A state moves one step at a time under one of 8 hidden systems, and each row is a state written as 18 numbers. Each run below is a few steps of one system.
Lun, path 1 (11 x 18):
[[ 12  -2  22  36  22  -5  10 -47  -8  24  38   3  -9  -3 -11 -19  18   2]
 [  0 -10  44 -38   8 -13  -1   9  26   2   6  -8   7   0  50 -17   5 -27]
 [-24  20  -3 -14  -4  11   8  13 -37 -28 -16 -32  36 -15  -3 -19 -22  29]
 [-20  -9  -1  52  -9  -1 -19  14 -11  34  11 -11  16 -27 -24  26  15 -14]
 [ 17 -51  -7 -20 -12 -11  -3 -10  18  16 -23 -11  -2  28  -3   7 -15 -48]
 [ -2   7 -13 -29  12   3  17 -50  14   6   4 -18   8  -1 -21 -21 -19  48]
 [-19  30  -2  14  11 -25 -27   7  27  30   3  -1 -20 -41  36  -1  13   8]
 [  6 -16 -10  16 -18   0 -12  11 -10 -30 -50   7   4  13  43   4 -28 -10]
 [-10 -13  12  16 -16  45  -5 -18   9  -9   3  22  18   9 -43  26 -10  40]
 [-14   9  -4 -22   8  -3  -6  29  41  39   3  22 -33  11 -25  14  11 -24]
 [ 26  18 -44  -9  29 -18  41 -11 -12 -17 -27   7 -13  15  14 -12 -14  -1]]
tum, path 2 (11 x 18):
[[  5   9  -4   6   9   3  23  14  -6   5 -38  13   4 -26  -2 -47   9 -48]
 [  4 -17 -28 -10 -12  -9  46   3  10   7  19  26  16  14  39 -35  18   1]
 [ 20 -16 -21 -44  13 -18  -2  25   5   0  43  18  11 -20   7  24  -6  22]
 [ -3   0   5 -23   5  -1 -43  12 -34 -18   8  -3   2  -7 -27 -25 -41  26]
 [  7  -5   2  34 -28 -12 -30 -30  -1 -20   1  -6  24  32 -36 -23  15  11]
 [ 14   5   8 -13 -34   5  -3 -15  35 -17 -16 -32  17 -15 -11  19  44 -22]
 [-26  36  -4 -20 -21  33  31   1 -14  -9  -6 -35 -24 -21  26   4  11  13]
 [ -9  -1 -13  31  -8  16   3  -8 -26  24  39   8 -49   6  17  25   0  17]
 [ 15 -37  41  -4  22   5 -18  -6  -1  16  11   6 -28  21  -6  32 -24 -32]
 [-21  12  50   1  44  -4  18  -3   9   1 -19 -10  29  24 -11 -10 -16  -6]
 [-17  17  -8  46  16 -33   8  18   9  19 -12   0  37 -23  12  -5  24 -14]]
gata, path 3, 11 rows:
[[  4  -4  23  30  22  -5  19 -12   2 -11  -2   6  64 -32  18 -11  14   5]
 [-20 -22  -2  -6 -23  24   1  28  14  24   4  12  30 -58   5   2   8  -7]
 [  1 -20 -71 -18 -22  -6  23  17  -1  15  -3   3  10  -7  -1  11 -12   9]
 [ 40  -6 -37 -15  12 -18 -16 -20  14  -4  20  27 -11   1 -41   8  -2  24]
 [  0  16   9 -33  -8 -16 -53  -5  29 -15  -5   5 -13  14 -17 -35  -9  20]
 [-17  23   9  15 -30   2 -10 -11  -5 -43 -20 -24  29  34  -3 -16   8  27]
 [  2  -1  33  23 -29  45  -8   0 -10 -27  -9  -8   1  -4 -23  38  22 -12]
 [-14   2   0 -16 -12  45  23  19 -14   8 -29  -4 -44   4  -6  17 -16 -32]
 [  7  19 -18  14  30  -3  47  -5  -6   8   3  24 -38  41   2   9   1  -5]
 [ 25  15  35  -9  45 -27  -3   7  21  -3  20  28 -20   5  24  -2  16 -18]
 [ -8   8  25 -16  15 -18   9  19 -19 -12   3  -7  29 -15  43 -51  -3  -7]]
raru, path 4:
[[-11 -29  30 -21   5  36  18 -11  11  11  24  35  18   5 -16 -32 -16  19]
 [-23   6  -5  -6  15 -41   0  37  27  12  23   9  38  30  14   9   5  18]
 [ 20  32 -35   5  18 -31  -1  30 -30 -23 -20 -13   9 -33  -1  -4   7 -17]
 [ 12 -11 -11   8 -34  27   0 -24 -23  -1   4   7 -10 -23 -20 -54  14  -6]
 [-11 -33   1 -11 -47  11  11  -8  20   4  34  -6  17  38  16  11  21  14]
 [ -5  29  -7 -22  14 -11   3  19  -7 -17  12 -37  -5  -1   4  58   2  23]
 [  0  23  -6  16  16   0 -34  -5 -31  13  -5  -9 -56 -20 -27  -9 -15  -7]
 [ 11 -43  23  17 -23   7 -18 -26   6   2 -15   7  -9  44  -8 -17  -9 -34]
 [ -6   5  43 -23  10  10  26 -10  36 -20 -15 -18  36  15   7  23  11   2]
 [-33  46   7  13  33  -1  12  13   7  26  -6  -3 -16 -37  26   4  -1  15]
 [ 13 -28 -24  42  12  -7   2   3 -32  19  -6  31 -15  -4  18 -11 -24 -19]]
raru, path 5 (11 x 18):
[[ 17 -29  33  11  13 -15  -3 -23   6  14  40   3  40  -4 -25 -17  20 -14]
 [-33  -5   8 -32 -18 -18  -8  28   7   7  -2 -39  35 -12  37 -14  -8  -2]
 [ -4  29 -36  40  -1 -15   7 -25 -26 -14 -13 -25  13 -11  10  -4  -2  36]
 [ 26 -34  -8  20 -21   6 -22 -24   2  23  22  -2 -11 -44  -2  17  18 -22]
 [-12 -38  -2 -47 -29  21  -8  -8   6  -1  -7 -18   5  10  10  11 -41  18]
 [ -1  29  -8   8  22 -26 -18 -32  32  -4  -4  -8   1  19 -20  23  -3  47]
 [ 17   5   2   8   4 -15 -43  12  24   9 -26   8 -36 -31  12  16   6 -38]
 [  5 -15   1  -6 -16  40  11 -14  -1 -26 -50  26  -7   9   4 -20 -32   1]
 [ -2   4  16   8  13  12  23 -18  50   9  16  40  18  15 -18  13  24  24]
 [-10   7 -12 -28  21 -16   6  60  16  19  -1  19 -10 -16  26  21  -2 -21]
 [ 18  17 -33  -1  20  -1  17   6 -40 -25 -15  25  -8   6 -18 -40 -23  12]]
raka, path 6:
[[-32  25  12  25  20   2  31  35 -30  16 -11 -12   5 -13  22 -14   3 -24]
 [  9 -32   7  18  11 -12  35  15 -17  27  20   0  11   1  34   7  13 -48]
 [ 26 -23  14 -44  33 -16  15   0   2  16  39   2   7 -30  15  -9   1 -16]
 [ -1   8  -6 -14  11 -38 -22   2   0   6  45   4  12 -21  32 -30   0  36]
 [ 16 -12   3  25 -19 -31 -48 -10   1 -26  23  -7  24  -4  24  16  12  22]
 [  6 -23  14  -5 -27  11 -43 -16  -4 -18  -6 -30  33 -29 -24  11 -12  10]
 [-39 -14 -19   1 -33  19 -16 -16   0  28  -5 -27   6  -1 -32  -1 -26  31]
 [ -7 -10 -30  11 -15   1  -8 -26  31  25 -19  -5 -31  29 -12  43 -14   9]
 [ 16  10  -2  -7  20  20  -1 -25  25  -8 -50  20 -36  -5  -5  15 -27   3]
 [-26  24  18  17  15  32  18   5  12  -6 -31  43  -7   7  11 -22 -16  18]
 [-18   4  16  13   5  11  30  44  14 -11 -15  29  21  28  16  26  11 -19]]
Muz, path 7:
[[-20  -6 -18  42  -5 -25 -18  24 -19   8  27   6  40  -8   8   8  -2  32]
 [ 19 -40 -20   1 -19  -2 -31  12 -33  -4   0 -18  12 -13 -31  30 -20 -18]
 [  1 -10 -43 -38 -31  13   0 -24  10  17  -8  -9 -14 -10 -34 -27 -11  13]
 [ -6  10 -27 -10  -8 -38  -7 -25  53  23   5 -15  -9  19  19  16  18  16]
 [ 28  14  14  -3   6 -14 -32 -17   8 -41 -16 -15 -23  -6  37  31  -2   5]
 [ -6  21  19  20 -13  48 -20 -13  -6 -22  -5  32 -36  -8  -3  -4  -7  34]
 [-37 -11  19  22  -9  31   7  19  27  24  -8  23  -1  30 -16  37  -7   1]
 [  8   0  -2 -17  34   9  47  10   2  -2 -44  -6   8   3  -9  31 -16 -33]
 [ 22  25 -14  -1  36  -5  32  -3   4  12  -7  32 -20 -29   1 -40  13 -20]
 [  8 -19  18  13   2 -28  -9  20  19   3  22  43  23  11  37 -29  20 -16]
 [ 19 -15  13 -11   0  -1   4  19 -26 -51  12   6  59   8  -6   3  -4  14]]
safi, path 8, 11 rows:
[[  9  12 -31 -18   3  12   6  23 -22 -32 -46  18  -2 -16   7 -23 -33   4]
 [  0  -7  -7   4   8  24  35 -11   9  11  27  58   1   5  10 -26  -1  34]
 [ 10  -6   0 -39  14 -22   1  44  38  10  22  27   8   1  -2  22  18 -19]
 [ 10  34 -25 -13  10 -27   4  17 -21 -40  -4  -7  21  27 -30 -21   4  17]
 [  4   1  -6  32 -39  19  -7  -7 -12  -7  40  24  -6   0 -17 -21  40  12]
 [ -7 -34   4 -38 -46  15  -7  33   4  -5   7  -9   1  22   7  20   5 -29]
 [-25  23  -1 -21   6  10  33  -5 -31  -6  15 -42  -5  38 -15   6 -11  28]
 [ -3   7  19  23  12   0 -18  -4 -23  32  42  -5 -46  -6 -19   6  16 -16]
 [ 22 -31  24  -2  -2 -18 -25  -2 -15 -13 -18 -16 -11  33  13   0 -12 -51]
 [ -6  12  40  11   7  13  31 -42  -8 -21  -4 -36  21   6  29 -10   7  15]
 [-29   2  22  22   5   2 -15  21  -7  36  10 -16   4 -56  26  11   4 -13]]
gata, path 9, 11 rows:
[[ -7  21  23 -43  22 -19  12  -6  24 -18 -18 -25   3  45   9 -10 -10   1]
 [ -7  45  25  36  12  -1   5   8 -29 -26  13 -14  18 -11  -8  -6  33  10]
 [ -4 -30  21  24 -33  22 -21  26 -17   4  -5  11 -12 -13  27   5   5 -45]
 [  7 -29 -18 -23   3  19  62 -22  -8  15 -14 -12   4  12  12   0 -18 -20]
 [  0  20  -7  -4  36 -10  20  -3  12  36  47  11 -16  -7 -27  10  21  12]
 [  1   5  -8 -11   8 -53 -46  32   7   6   9  -3 -18   1  37  -9  -4 -12]
 [ 24 -15  -2  15   2 -18   0 -39 -24 -29  -9 -20  38  -4  19 -37 -13  14]
 [-22 -22  33  11 -23  34 -11 -18  16  23  24  -2  24 -26 -29  -3  13  13]
 [-37  -4 -30 -18 -28   0  -1  30   8  21 -18 -33  -3   6   4  40 -12  -6]
 [ 32  14 -47  23  17 -12   6 -22 -22 -13 -13  -1 -22  -1 -17  32 -11  12]
 [ 11   2  28  -3  15  10 -41 -23  28   7  -3  40 -43  -6  -4 -22 -12   8]]
Muz, path 10:
[[ -1 -25  14   3 -35  37   4   5   6 -11  42  26   9  18 -17  24  21  18]
 [-18   6   8 -52  13   7  13  34   1  -1   1 -24   4  23 -31  32 -17  -4]
 [  0  36 -29   2  25 -19  28  -9 -23   6 -21 -20 -39  27  -2 -24  -8 -12]
 [ 20  -6  27  35  -4 -14  -5 -34  13  10   8   2 -18   9  18 -26  37 -34]
 [-12 -10  53 -16 -16  26   1  -1   9 -25   6  -6  39 -22  32 -12  11   5]
 [-33  21  -6   5  15  15  22  29 -36   0  27  -5  22 -17  -1  16 -14  46]
 [ -6 -21 -16  22  17 -17 -16  22 -37  37  13  -7 -21   9 -23  18 -22 -29]
 [ 18 -42  -9 -17 -14   0   2 -37   2  12 -23 -10   3   6  -7 -39 -19 -31]
 [ -2  10  -3 -12   1 -17  12 -39  45   8   9 -10  35 -22   5 -25  24  34]
 [ -8  22   2   9   7 -33 -40  26   3 -11   7 -14  11 -29  35  28   4  19]
 [ 11 -14 -20  23 -26  23 -28   6 -47 -26  -5  12 -27  -4   6  16 -27  13]]
Vana, path 11 (11 x 18):
[[ 11  34 -18  -8  -2 -15   6 -39 -13 -33 -13 -41  -4  -4  23 -10  -1  32]
 [  3 -14  -4  39 -48   9 -40 -24 -11  -1  25 -10 -15 -15   7  11  21  13]
 [-21 -36  20 -16 -34  37 -24   3  19   4 -25   0  -1   8  -6  25 -31  -2]
 [-20  29 -14 -17  17  26  18  -4   9   6 -16  -2   5 -14 -54   9 -17  38]
 [  2  26 -23  29  17 -19 -18   2  22  34  -2  25 -45 -15 -10   3  16  -9]
 [ 17  -8   2  14  -4   4  12 -18  23 -15 -38  40 -18  32  37 -21  -8 -13]
 [  5   5   6  -5 -13  30  31   3   4 -28  24  37  33 -11   8 -21  22  36]
 [-17 -10 -13  -4  -7 -15 -22  64  -8  14  19  22  21 -27  10  -4   1  -7]
 [ 20 -24 -29  -5  22 -34   8  19 -12  -7 -27   1  31  29 -21   5 -28 -26]
 [ 38   4  -8 -29  14 -26  21 -27  12  -3  31 -10   5  13 -29 -13  32  -9]
 [-21  11   7 -16 -28 -23 -13   9   8  11  20 -33 -24  22  41 -24  24 -13]]
raka, path 12 (11 x 18):
[[ 23 -33 -13 -14   0   0  -7   0  22  26  11   5  -1 -22 -37  45   6 -30]
 [  6   1 -34 -41   1  -8  -6 -18  20  13 -13  12 -18 -18   2 -47 -23  18]
 [  1  17  -1  28 -10   1   0 -31  22 -19  14  30  -9  33  24   0  15  49]
 [  9  13  30  -4 -11  18 -33  26   8 -45 -26   5  -5  -2  -6  39   5 -12]
 [-22   0 -16  -1  -8  22  19  24 -42 -10 -31 -10  29  -3 -26 -26 -29  -1]
 [-13 -13 -18  30  -7   3  31  -4   7  40  21  12   0  30 -33   9  24 -17]
 [ 31   1 -10 -46  10 -19   6  -1  37   7 -12   0 -35  -1   7   7  14 -39]
 [ 13  33  -7 -13  21   2  24 -22 -21 -28   1   8 -15 -11  29 -44  -7  33]
 [ -9  15  38  42  -9   8 -23  21 -15 -17  31  20  -6  15  14   7  28   4]
 [  3 -22  20 -20  -7 -13 -18  35 -20 -20 -15 -30  31  12  -7  10 -10 -42]
 [ -8  -4 -22  -1  17  -7  32 -20 -26  26  15 -31  34 -13 -39 -19  -7   8]]
tum, path 13:
[[ 13   1 -33 -14  23 -17  31  -9  -9  39  32 -10 -36  -9   3   6   7 -14]
 [ 18 -13  24 -24  31 -25 -20 -11 -11   5  27   0 -29   6  41 -20 -27   1]
 [  3  -5  46  19  25  -4 -23  -9   5 -23  13  27  35   4   4  -7 -11  30]
 [-21  -7  15  22 -19   9 -25  26  18  -1 -23   8  52 -28 -25   4   7  -5]
 [-12  -2 -41   0 -38  10  30  19 -16 -11 -38 -23  25   3  -5  -1   3 -20]
 [ 23   2 -57 -13  -3  -2  45 -27 -11  11  11 -11 -19  -2  -7   6   7   6]
 [ 14  -6  -2 -37  12 -18 -21 -30  11  21  29 -10 -47  -8  19  -6 -16  13]
 [ -4   6  46   6  14  -6 -41 -13   6 -25   8   6 -10  27  24   1 -20  34]
 [-12  12  35  44  -1  17 -28   8  18 -14 -19  22  23  -8 -28  22  11   4]
 [-23  -1  -7  13 -31  24  14  27   7   7 -46  -7   9  -2 -15   1  13 -43]
 [  4   8 -45  -9  -2  -2  67   4 -12   7  -5  -7 -11  22  10   3  12 -18]]
safi, path 14 (11 x 18):
[[  1 -25  13   2   2  -6  38 -30  40   6 -13  -2  35  36  23   7   5  -9]
 [ -7  46  -4 -15  16 -10  10   2  19   2  -5 -34   3 -50   8  20  28   6]
 [ -5   4 -38  22  -4 -15 -37  18 -34   4 -16  12 -17 -20   3 -26 -30   8]
 [ 26 -46  -6  12 -11  21  12 -29  13  -9   5  45   6  24   9  14 -15  15]
 [ -7   9  32 -53  13   9   8   4  52   2   2  -2  18 -15 -14  11  11   5]
 [-32  44 -27  16  11 -35  -9  28  -4  12 -17 -10   6  14 -20 -22   0   7]
 [ 35  -7 -38  44 -25   9   4 -10 -17 -15  -1  29 -24   8  -5  16  20 -10]
 [ 15 -21  21 -57 -24  37   2  -2  13 -24  -3   8 -11 -11  14 -12  -3  -9]
 [-51  24  14 -16  13  -6  17  18   6  18  16  -8   8  34  13 -19 -12  32]
 [  9  16 -13  39  23 -19   1  23 -17  10  23  10 -17   4 -18  46  21 -14]
 [ 44 -14  10 -17  -5   8 -13  -3 -28 -36 -16   2  -3  -9 -22 -22  -3 -36]]
Vana, path 15:
[[ 10  -5  -2  -3  34   6  10  -5 -38 -12  10  29   5 -15   8 -41 -38  28]
 [  1 -20  20  28  24 -35 -21  -2  12  22  37  21  38   1  -3 -13   7   8]
 [  5  -7  21 -22  13 -34  -9  11  38 -11 -23 -18  42  -3  27   9   2 -20]
 [ 14  17 -37 -10 -14 -16  25 -17 -14 -22 -15 -44  33 -27   2  -9  17   5]
 [  8 -29 -37  10 -44  -7 -11 -11 -13  23  29 -23 -19  -5  11  22  16 -12]
 [ -8 -28  -1 -39 -21  17 -12 -11   4  -2  -2 -10 -28  41   5  22 -39  14]
 [-18  38   6 -11   6  13 -19 -13   0 -13  12  -5 -13  13 -48  -2  -9  53]
 [-15  29  17  38  -4  -6 -49   9  18  13 -17  10 -31  -4 -21   4  17 -18]
 [  2   2  16  17  -5  31  25  -7  18 -15 -59  18  -1  12  -1  -4   3 -31]
 [  0  12  -7  -2   1  40  58   4  -4   7  17  29   4 -32  -2 -11  22   8]
 [-14 -13 -17   1  15 -10   2  43 -14  32  25  35 -17 -13  40  -7 -18  -3]]
Lun, path 16 (11 x 18):
[[-16 -21 -10  20 -22   8 -34 -11  -5  37  11 -21 -34  -2 -17  40 -13  -2]
 [  7 -21   3 -13  21 -19 -19 -27  20  22 -15  -5 -36  37   4   5 -39  -9]
 [ -3  30  20  -5  40  -3   1 -38  27  -7 -25   2  -2  -5   2 -11 -23  37]
 [-24  32  23  22   5  19  -2  15  27   2 -36  18  -5 -37  24  -7   9  -3]
 [-16 -17 -12  15 -21  39  32  28  -8  -6 -37  27  14   6  16  10 -15 -12]
 [  4 -27 -20 -10   1  35  29   9   0  15  19  34  11  -8 -38  33 -11  13]
 [ 26  -8 -28 -31  24 -20  -3  15  15  26  23  38 -21 -14 -21 -14  -1 -12]
 [ 36  10 -31  -1  18 -42   6  -9   1 -25   3  26  15   3  20 -43   6  13]
 [ 17  12  12  17 -26  -2 -15  -5  14 -40  16  16  29 -19  20  -2  42  23]
 [-13   5   0  -9 -56  13 -20  37  -4 -24   6  -6  -4  24  -2   6  27 -10]
 [ -5   5 -26   7 -13  -4  12   7 -32  -7  20 -23 -15  55 -28  33   2   4]]

Name the system that made each run.
path 17 (2 x 18):
[[-26  -9  -7  39 -20   6  10  26  -7   9  -1  18  56 -18  -8 -20  13   2]
 [ 15 -30 -18 -17  14 -13  19  37  14  13  -3  13  26 -11  -2  46  -1 -34]]
 => Vana
path 18, 2 rows:
[[ 29  19 -33  -6   9 -20 -15   8  19  14  21  25 -31 -29 -23   7  27  -4]
 [  3 -12 -14  -1 -19 -17 -11  -2  15   4 -28  20 -24  43  30 -44 -10 -23]]
 => Vana
path 19 (2 x 18):
[[-20   3   1   8  34 -21 -23  20 -22  11  23   7  -1  30 -24  13 -38  29]
 [ 28  16  34   8  39 -33 -35 -15  20 -15 -12   4  -3   9 -28   7   6 -16]]
 => Vana
path 20:
[[  9  -3   1  18   5   8  12  23 -24  -3   6  31   9 -49  44 -27   6 -13]
 [  5 -53 -13 -15 -12   8  30   6   6  20  22  33  33  -6  20 -20  -8  -5]]
 => gata
path 21, 2 rows:
[[ -1  13 -21  32  -1   2 -25  16 -49 -10  19  -5  -5 -37  -6  20 -10  27]
 [  5 -49   5  29 -27  -2 -44  -5  -8  17  -5  13  -1  15 -18 -13 -15 -26]]
 => raka
path 22 (2 x 18):
[[-15  53  21 -14  22  10   7  35   6 -22   4  29 -20   7   3 -10  12  20]
 [  4  21   3  44   9  -6 -13  35 -32 -18 -14  29   0  -9   0 -25   9 -24]]
 => Vana
path 23:
[[-18   0  -1 -27  18   7  23   0  30  35   7  12  -9 -39  44  -2 -10  15]
 [  1  -5 -26  -6   7   1 -12  30 -17 -13 -20  23   7 -40  34  -7 -39  17]]
 => Lun
path 24, 2 rows:
[[ 10  17  40   0  10  14  13   4   2 -16 -26  18 -23   9  14 -38  14 -44]
 [-13  15  13  10   5  -1  41  22 -12 -10  -6   5   9   6  61 -21  16 -14]]
 => safi
path 25 (2 x 18):
[[-26  21 -24   0 -36  11  -8  35  -9 -22 -27   7  -2  35 -19 -19   0   8]
 [ 30  15 -39   6 -15  -6  18   1  -1  -8  10  10 -21  21 -39  13  41 -20]]
 => tum
path 26, 2 rows:
[[ 23  -8   1 -13   6  23  46  15  -9 -27 -34  -1  15   5   1  36   3 -37]
 [-20  17 -21 -14  28  11  48  -7  -4  42   7   1  -8 -20 -19 -27  -7   9]]
 => tum
path 27, 2 rows:
[[ 19 -34  -6  18 -23   8  14   6  28  17   6  44  -1   5   8   6  31 -39]
 [ -5  -6   5 -67  13  10  36  37  10   1   0   2   9   7   7   7 -14 -13]]
 => tum
path 28:
[[-19  13 -39 -14 -20 -12   8   4  16  36 -19 -33 -15 -31  13 -13  11 -18]
 [  5  -8 -48  21 -17   0  22 -18 -10   0 -10   0 -27  39  21  28 -14  13]]
 => Vana
path 29:
[[ -1  -4 -24 -29 -36  38  11   6 -16 -25  14  -8  -2   3 -15  35  -6  34]
 [-26  -2  11 -27  -3  26 -13   5  -7  29  32   4 -31  13 -45 -10 -19  16]]
 => safi
path 30:
[[ -8 -31   5  21  -4 -20   2  -1  14  -2  23  17  56  16  33   7  -1  26]
 [  4   8 -20  -8  15 -19  -8  28  -5  -9  -1 -16  45 -53  -4  30  -2  12]]
 => raru
path 31 (2 x 18):
[[-21   6 -24 -10 -26  -5  27  -2  28  -2   1  -4  51  15  -5 -17  18  35]
 [  1  14 -42  -6 -27 -12  -5  20  12   6   8 -17  -8 -31  12  46  31   3]]
 => Lun
path 32 (2 x 18):
[[ 13 -26  14   1  -7  21 -19   0 -25 -16  -1  -6  14 -60  32  14 -21   2]
 [-25 -35   0  13 -23  40  12 -23 -16   5  -8   0  27   9  -9  -6 -37  31]]
 => tum
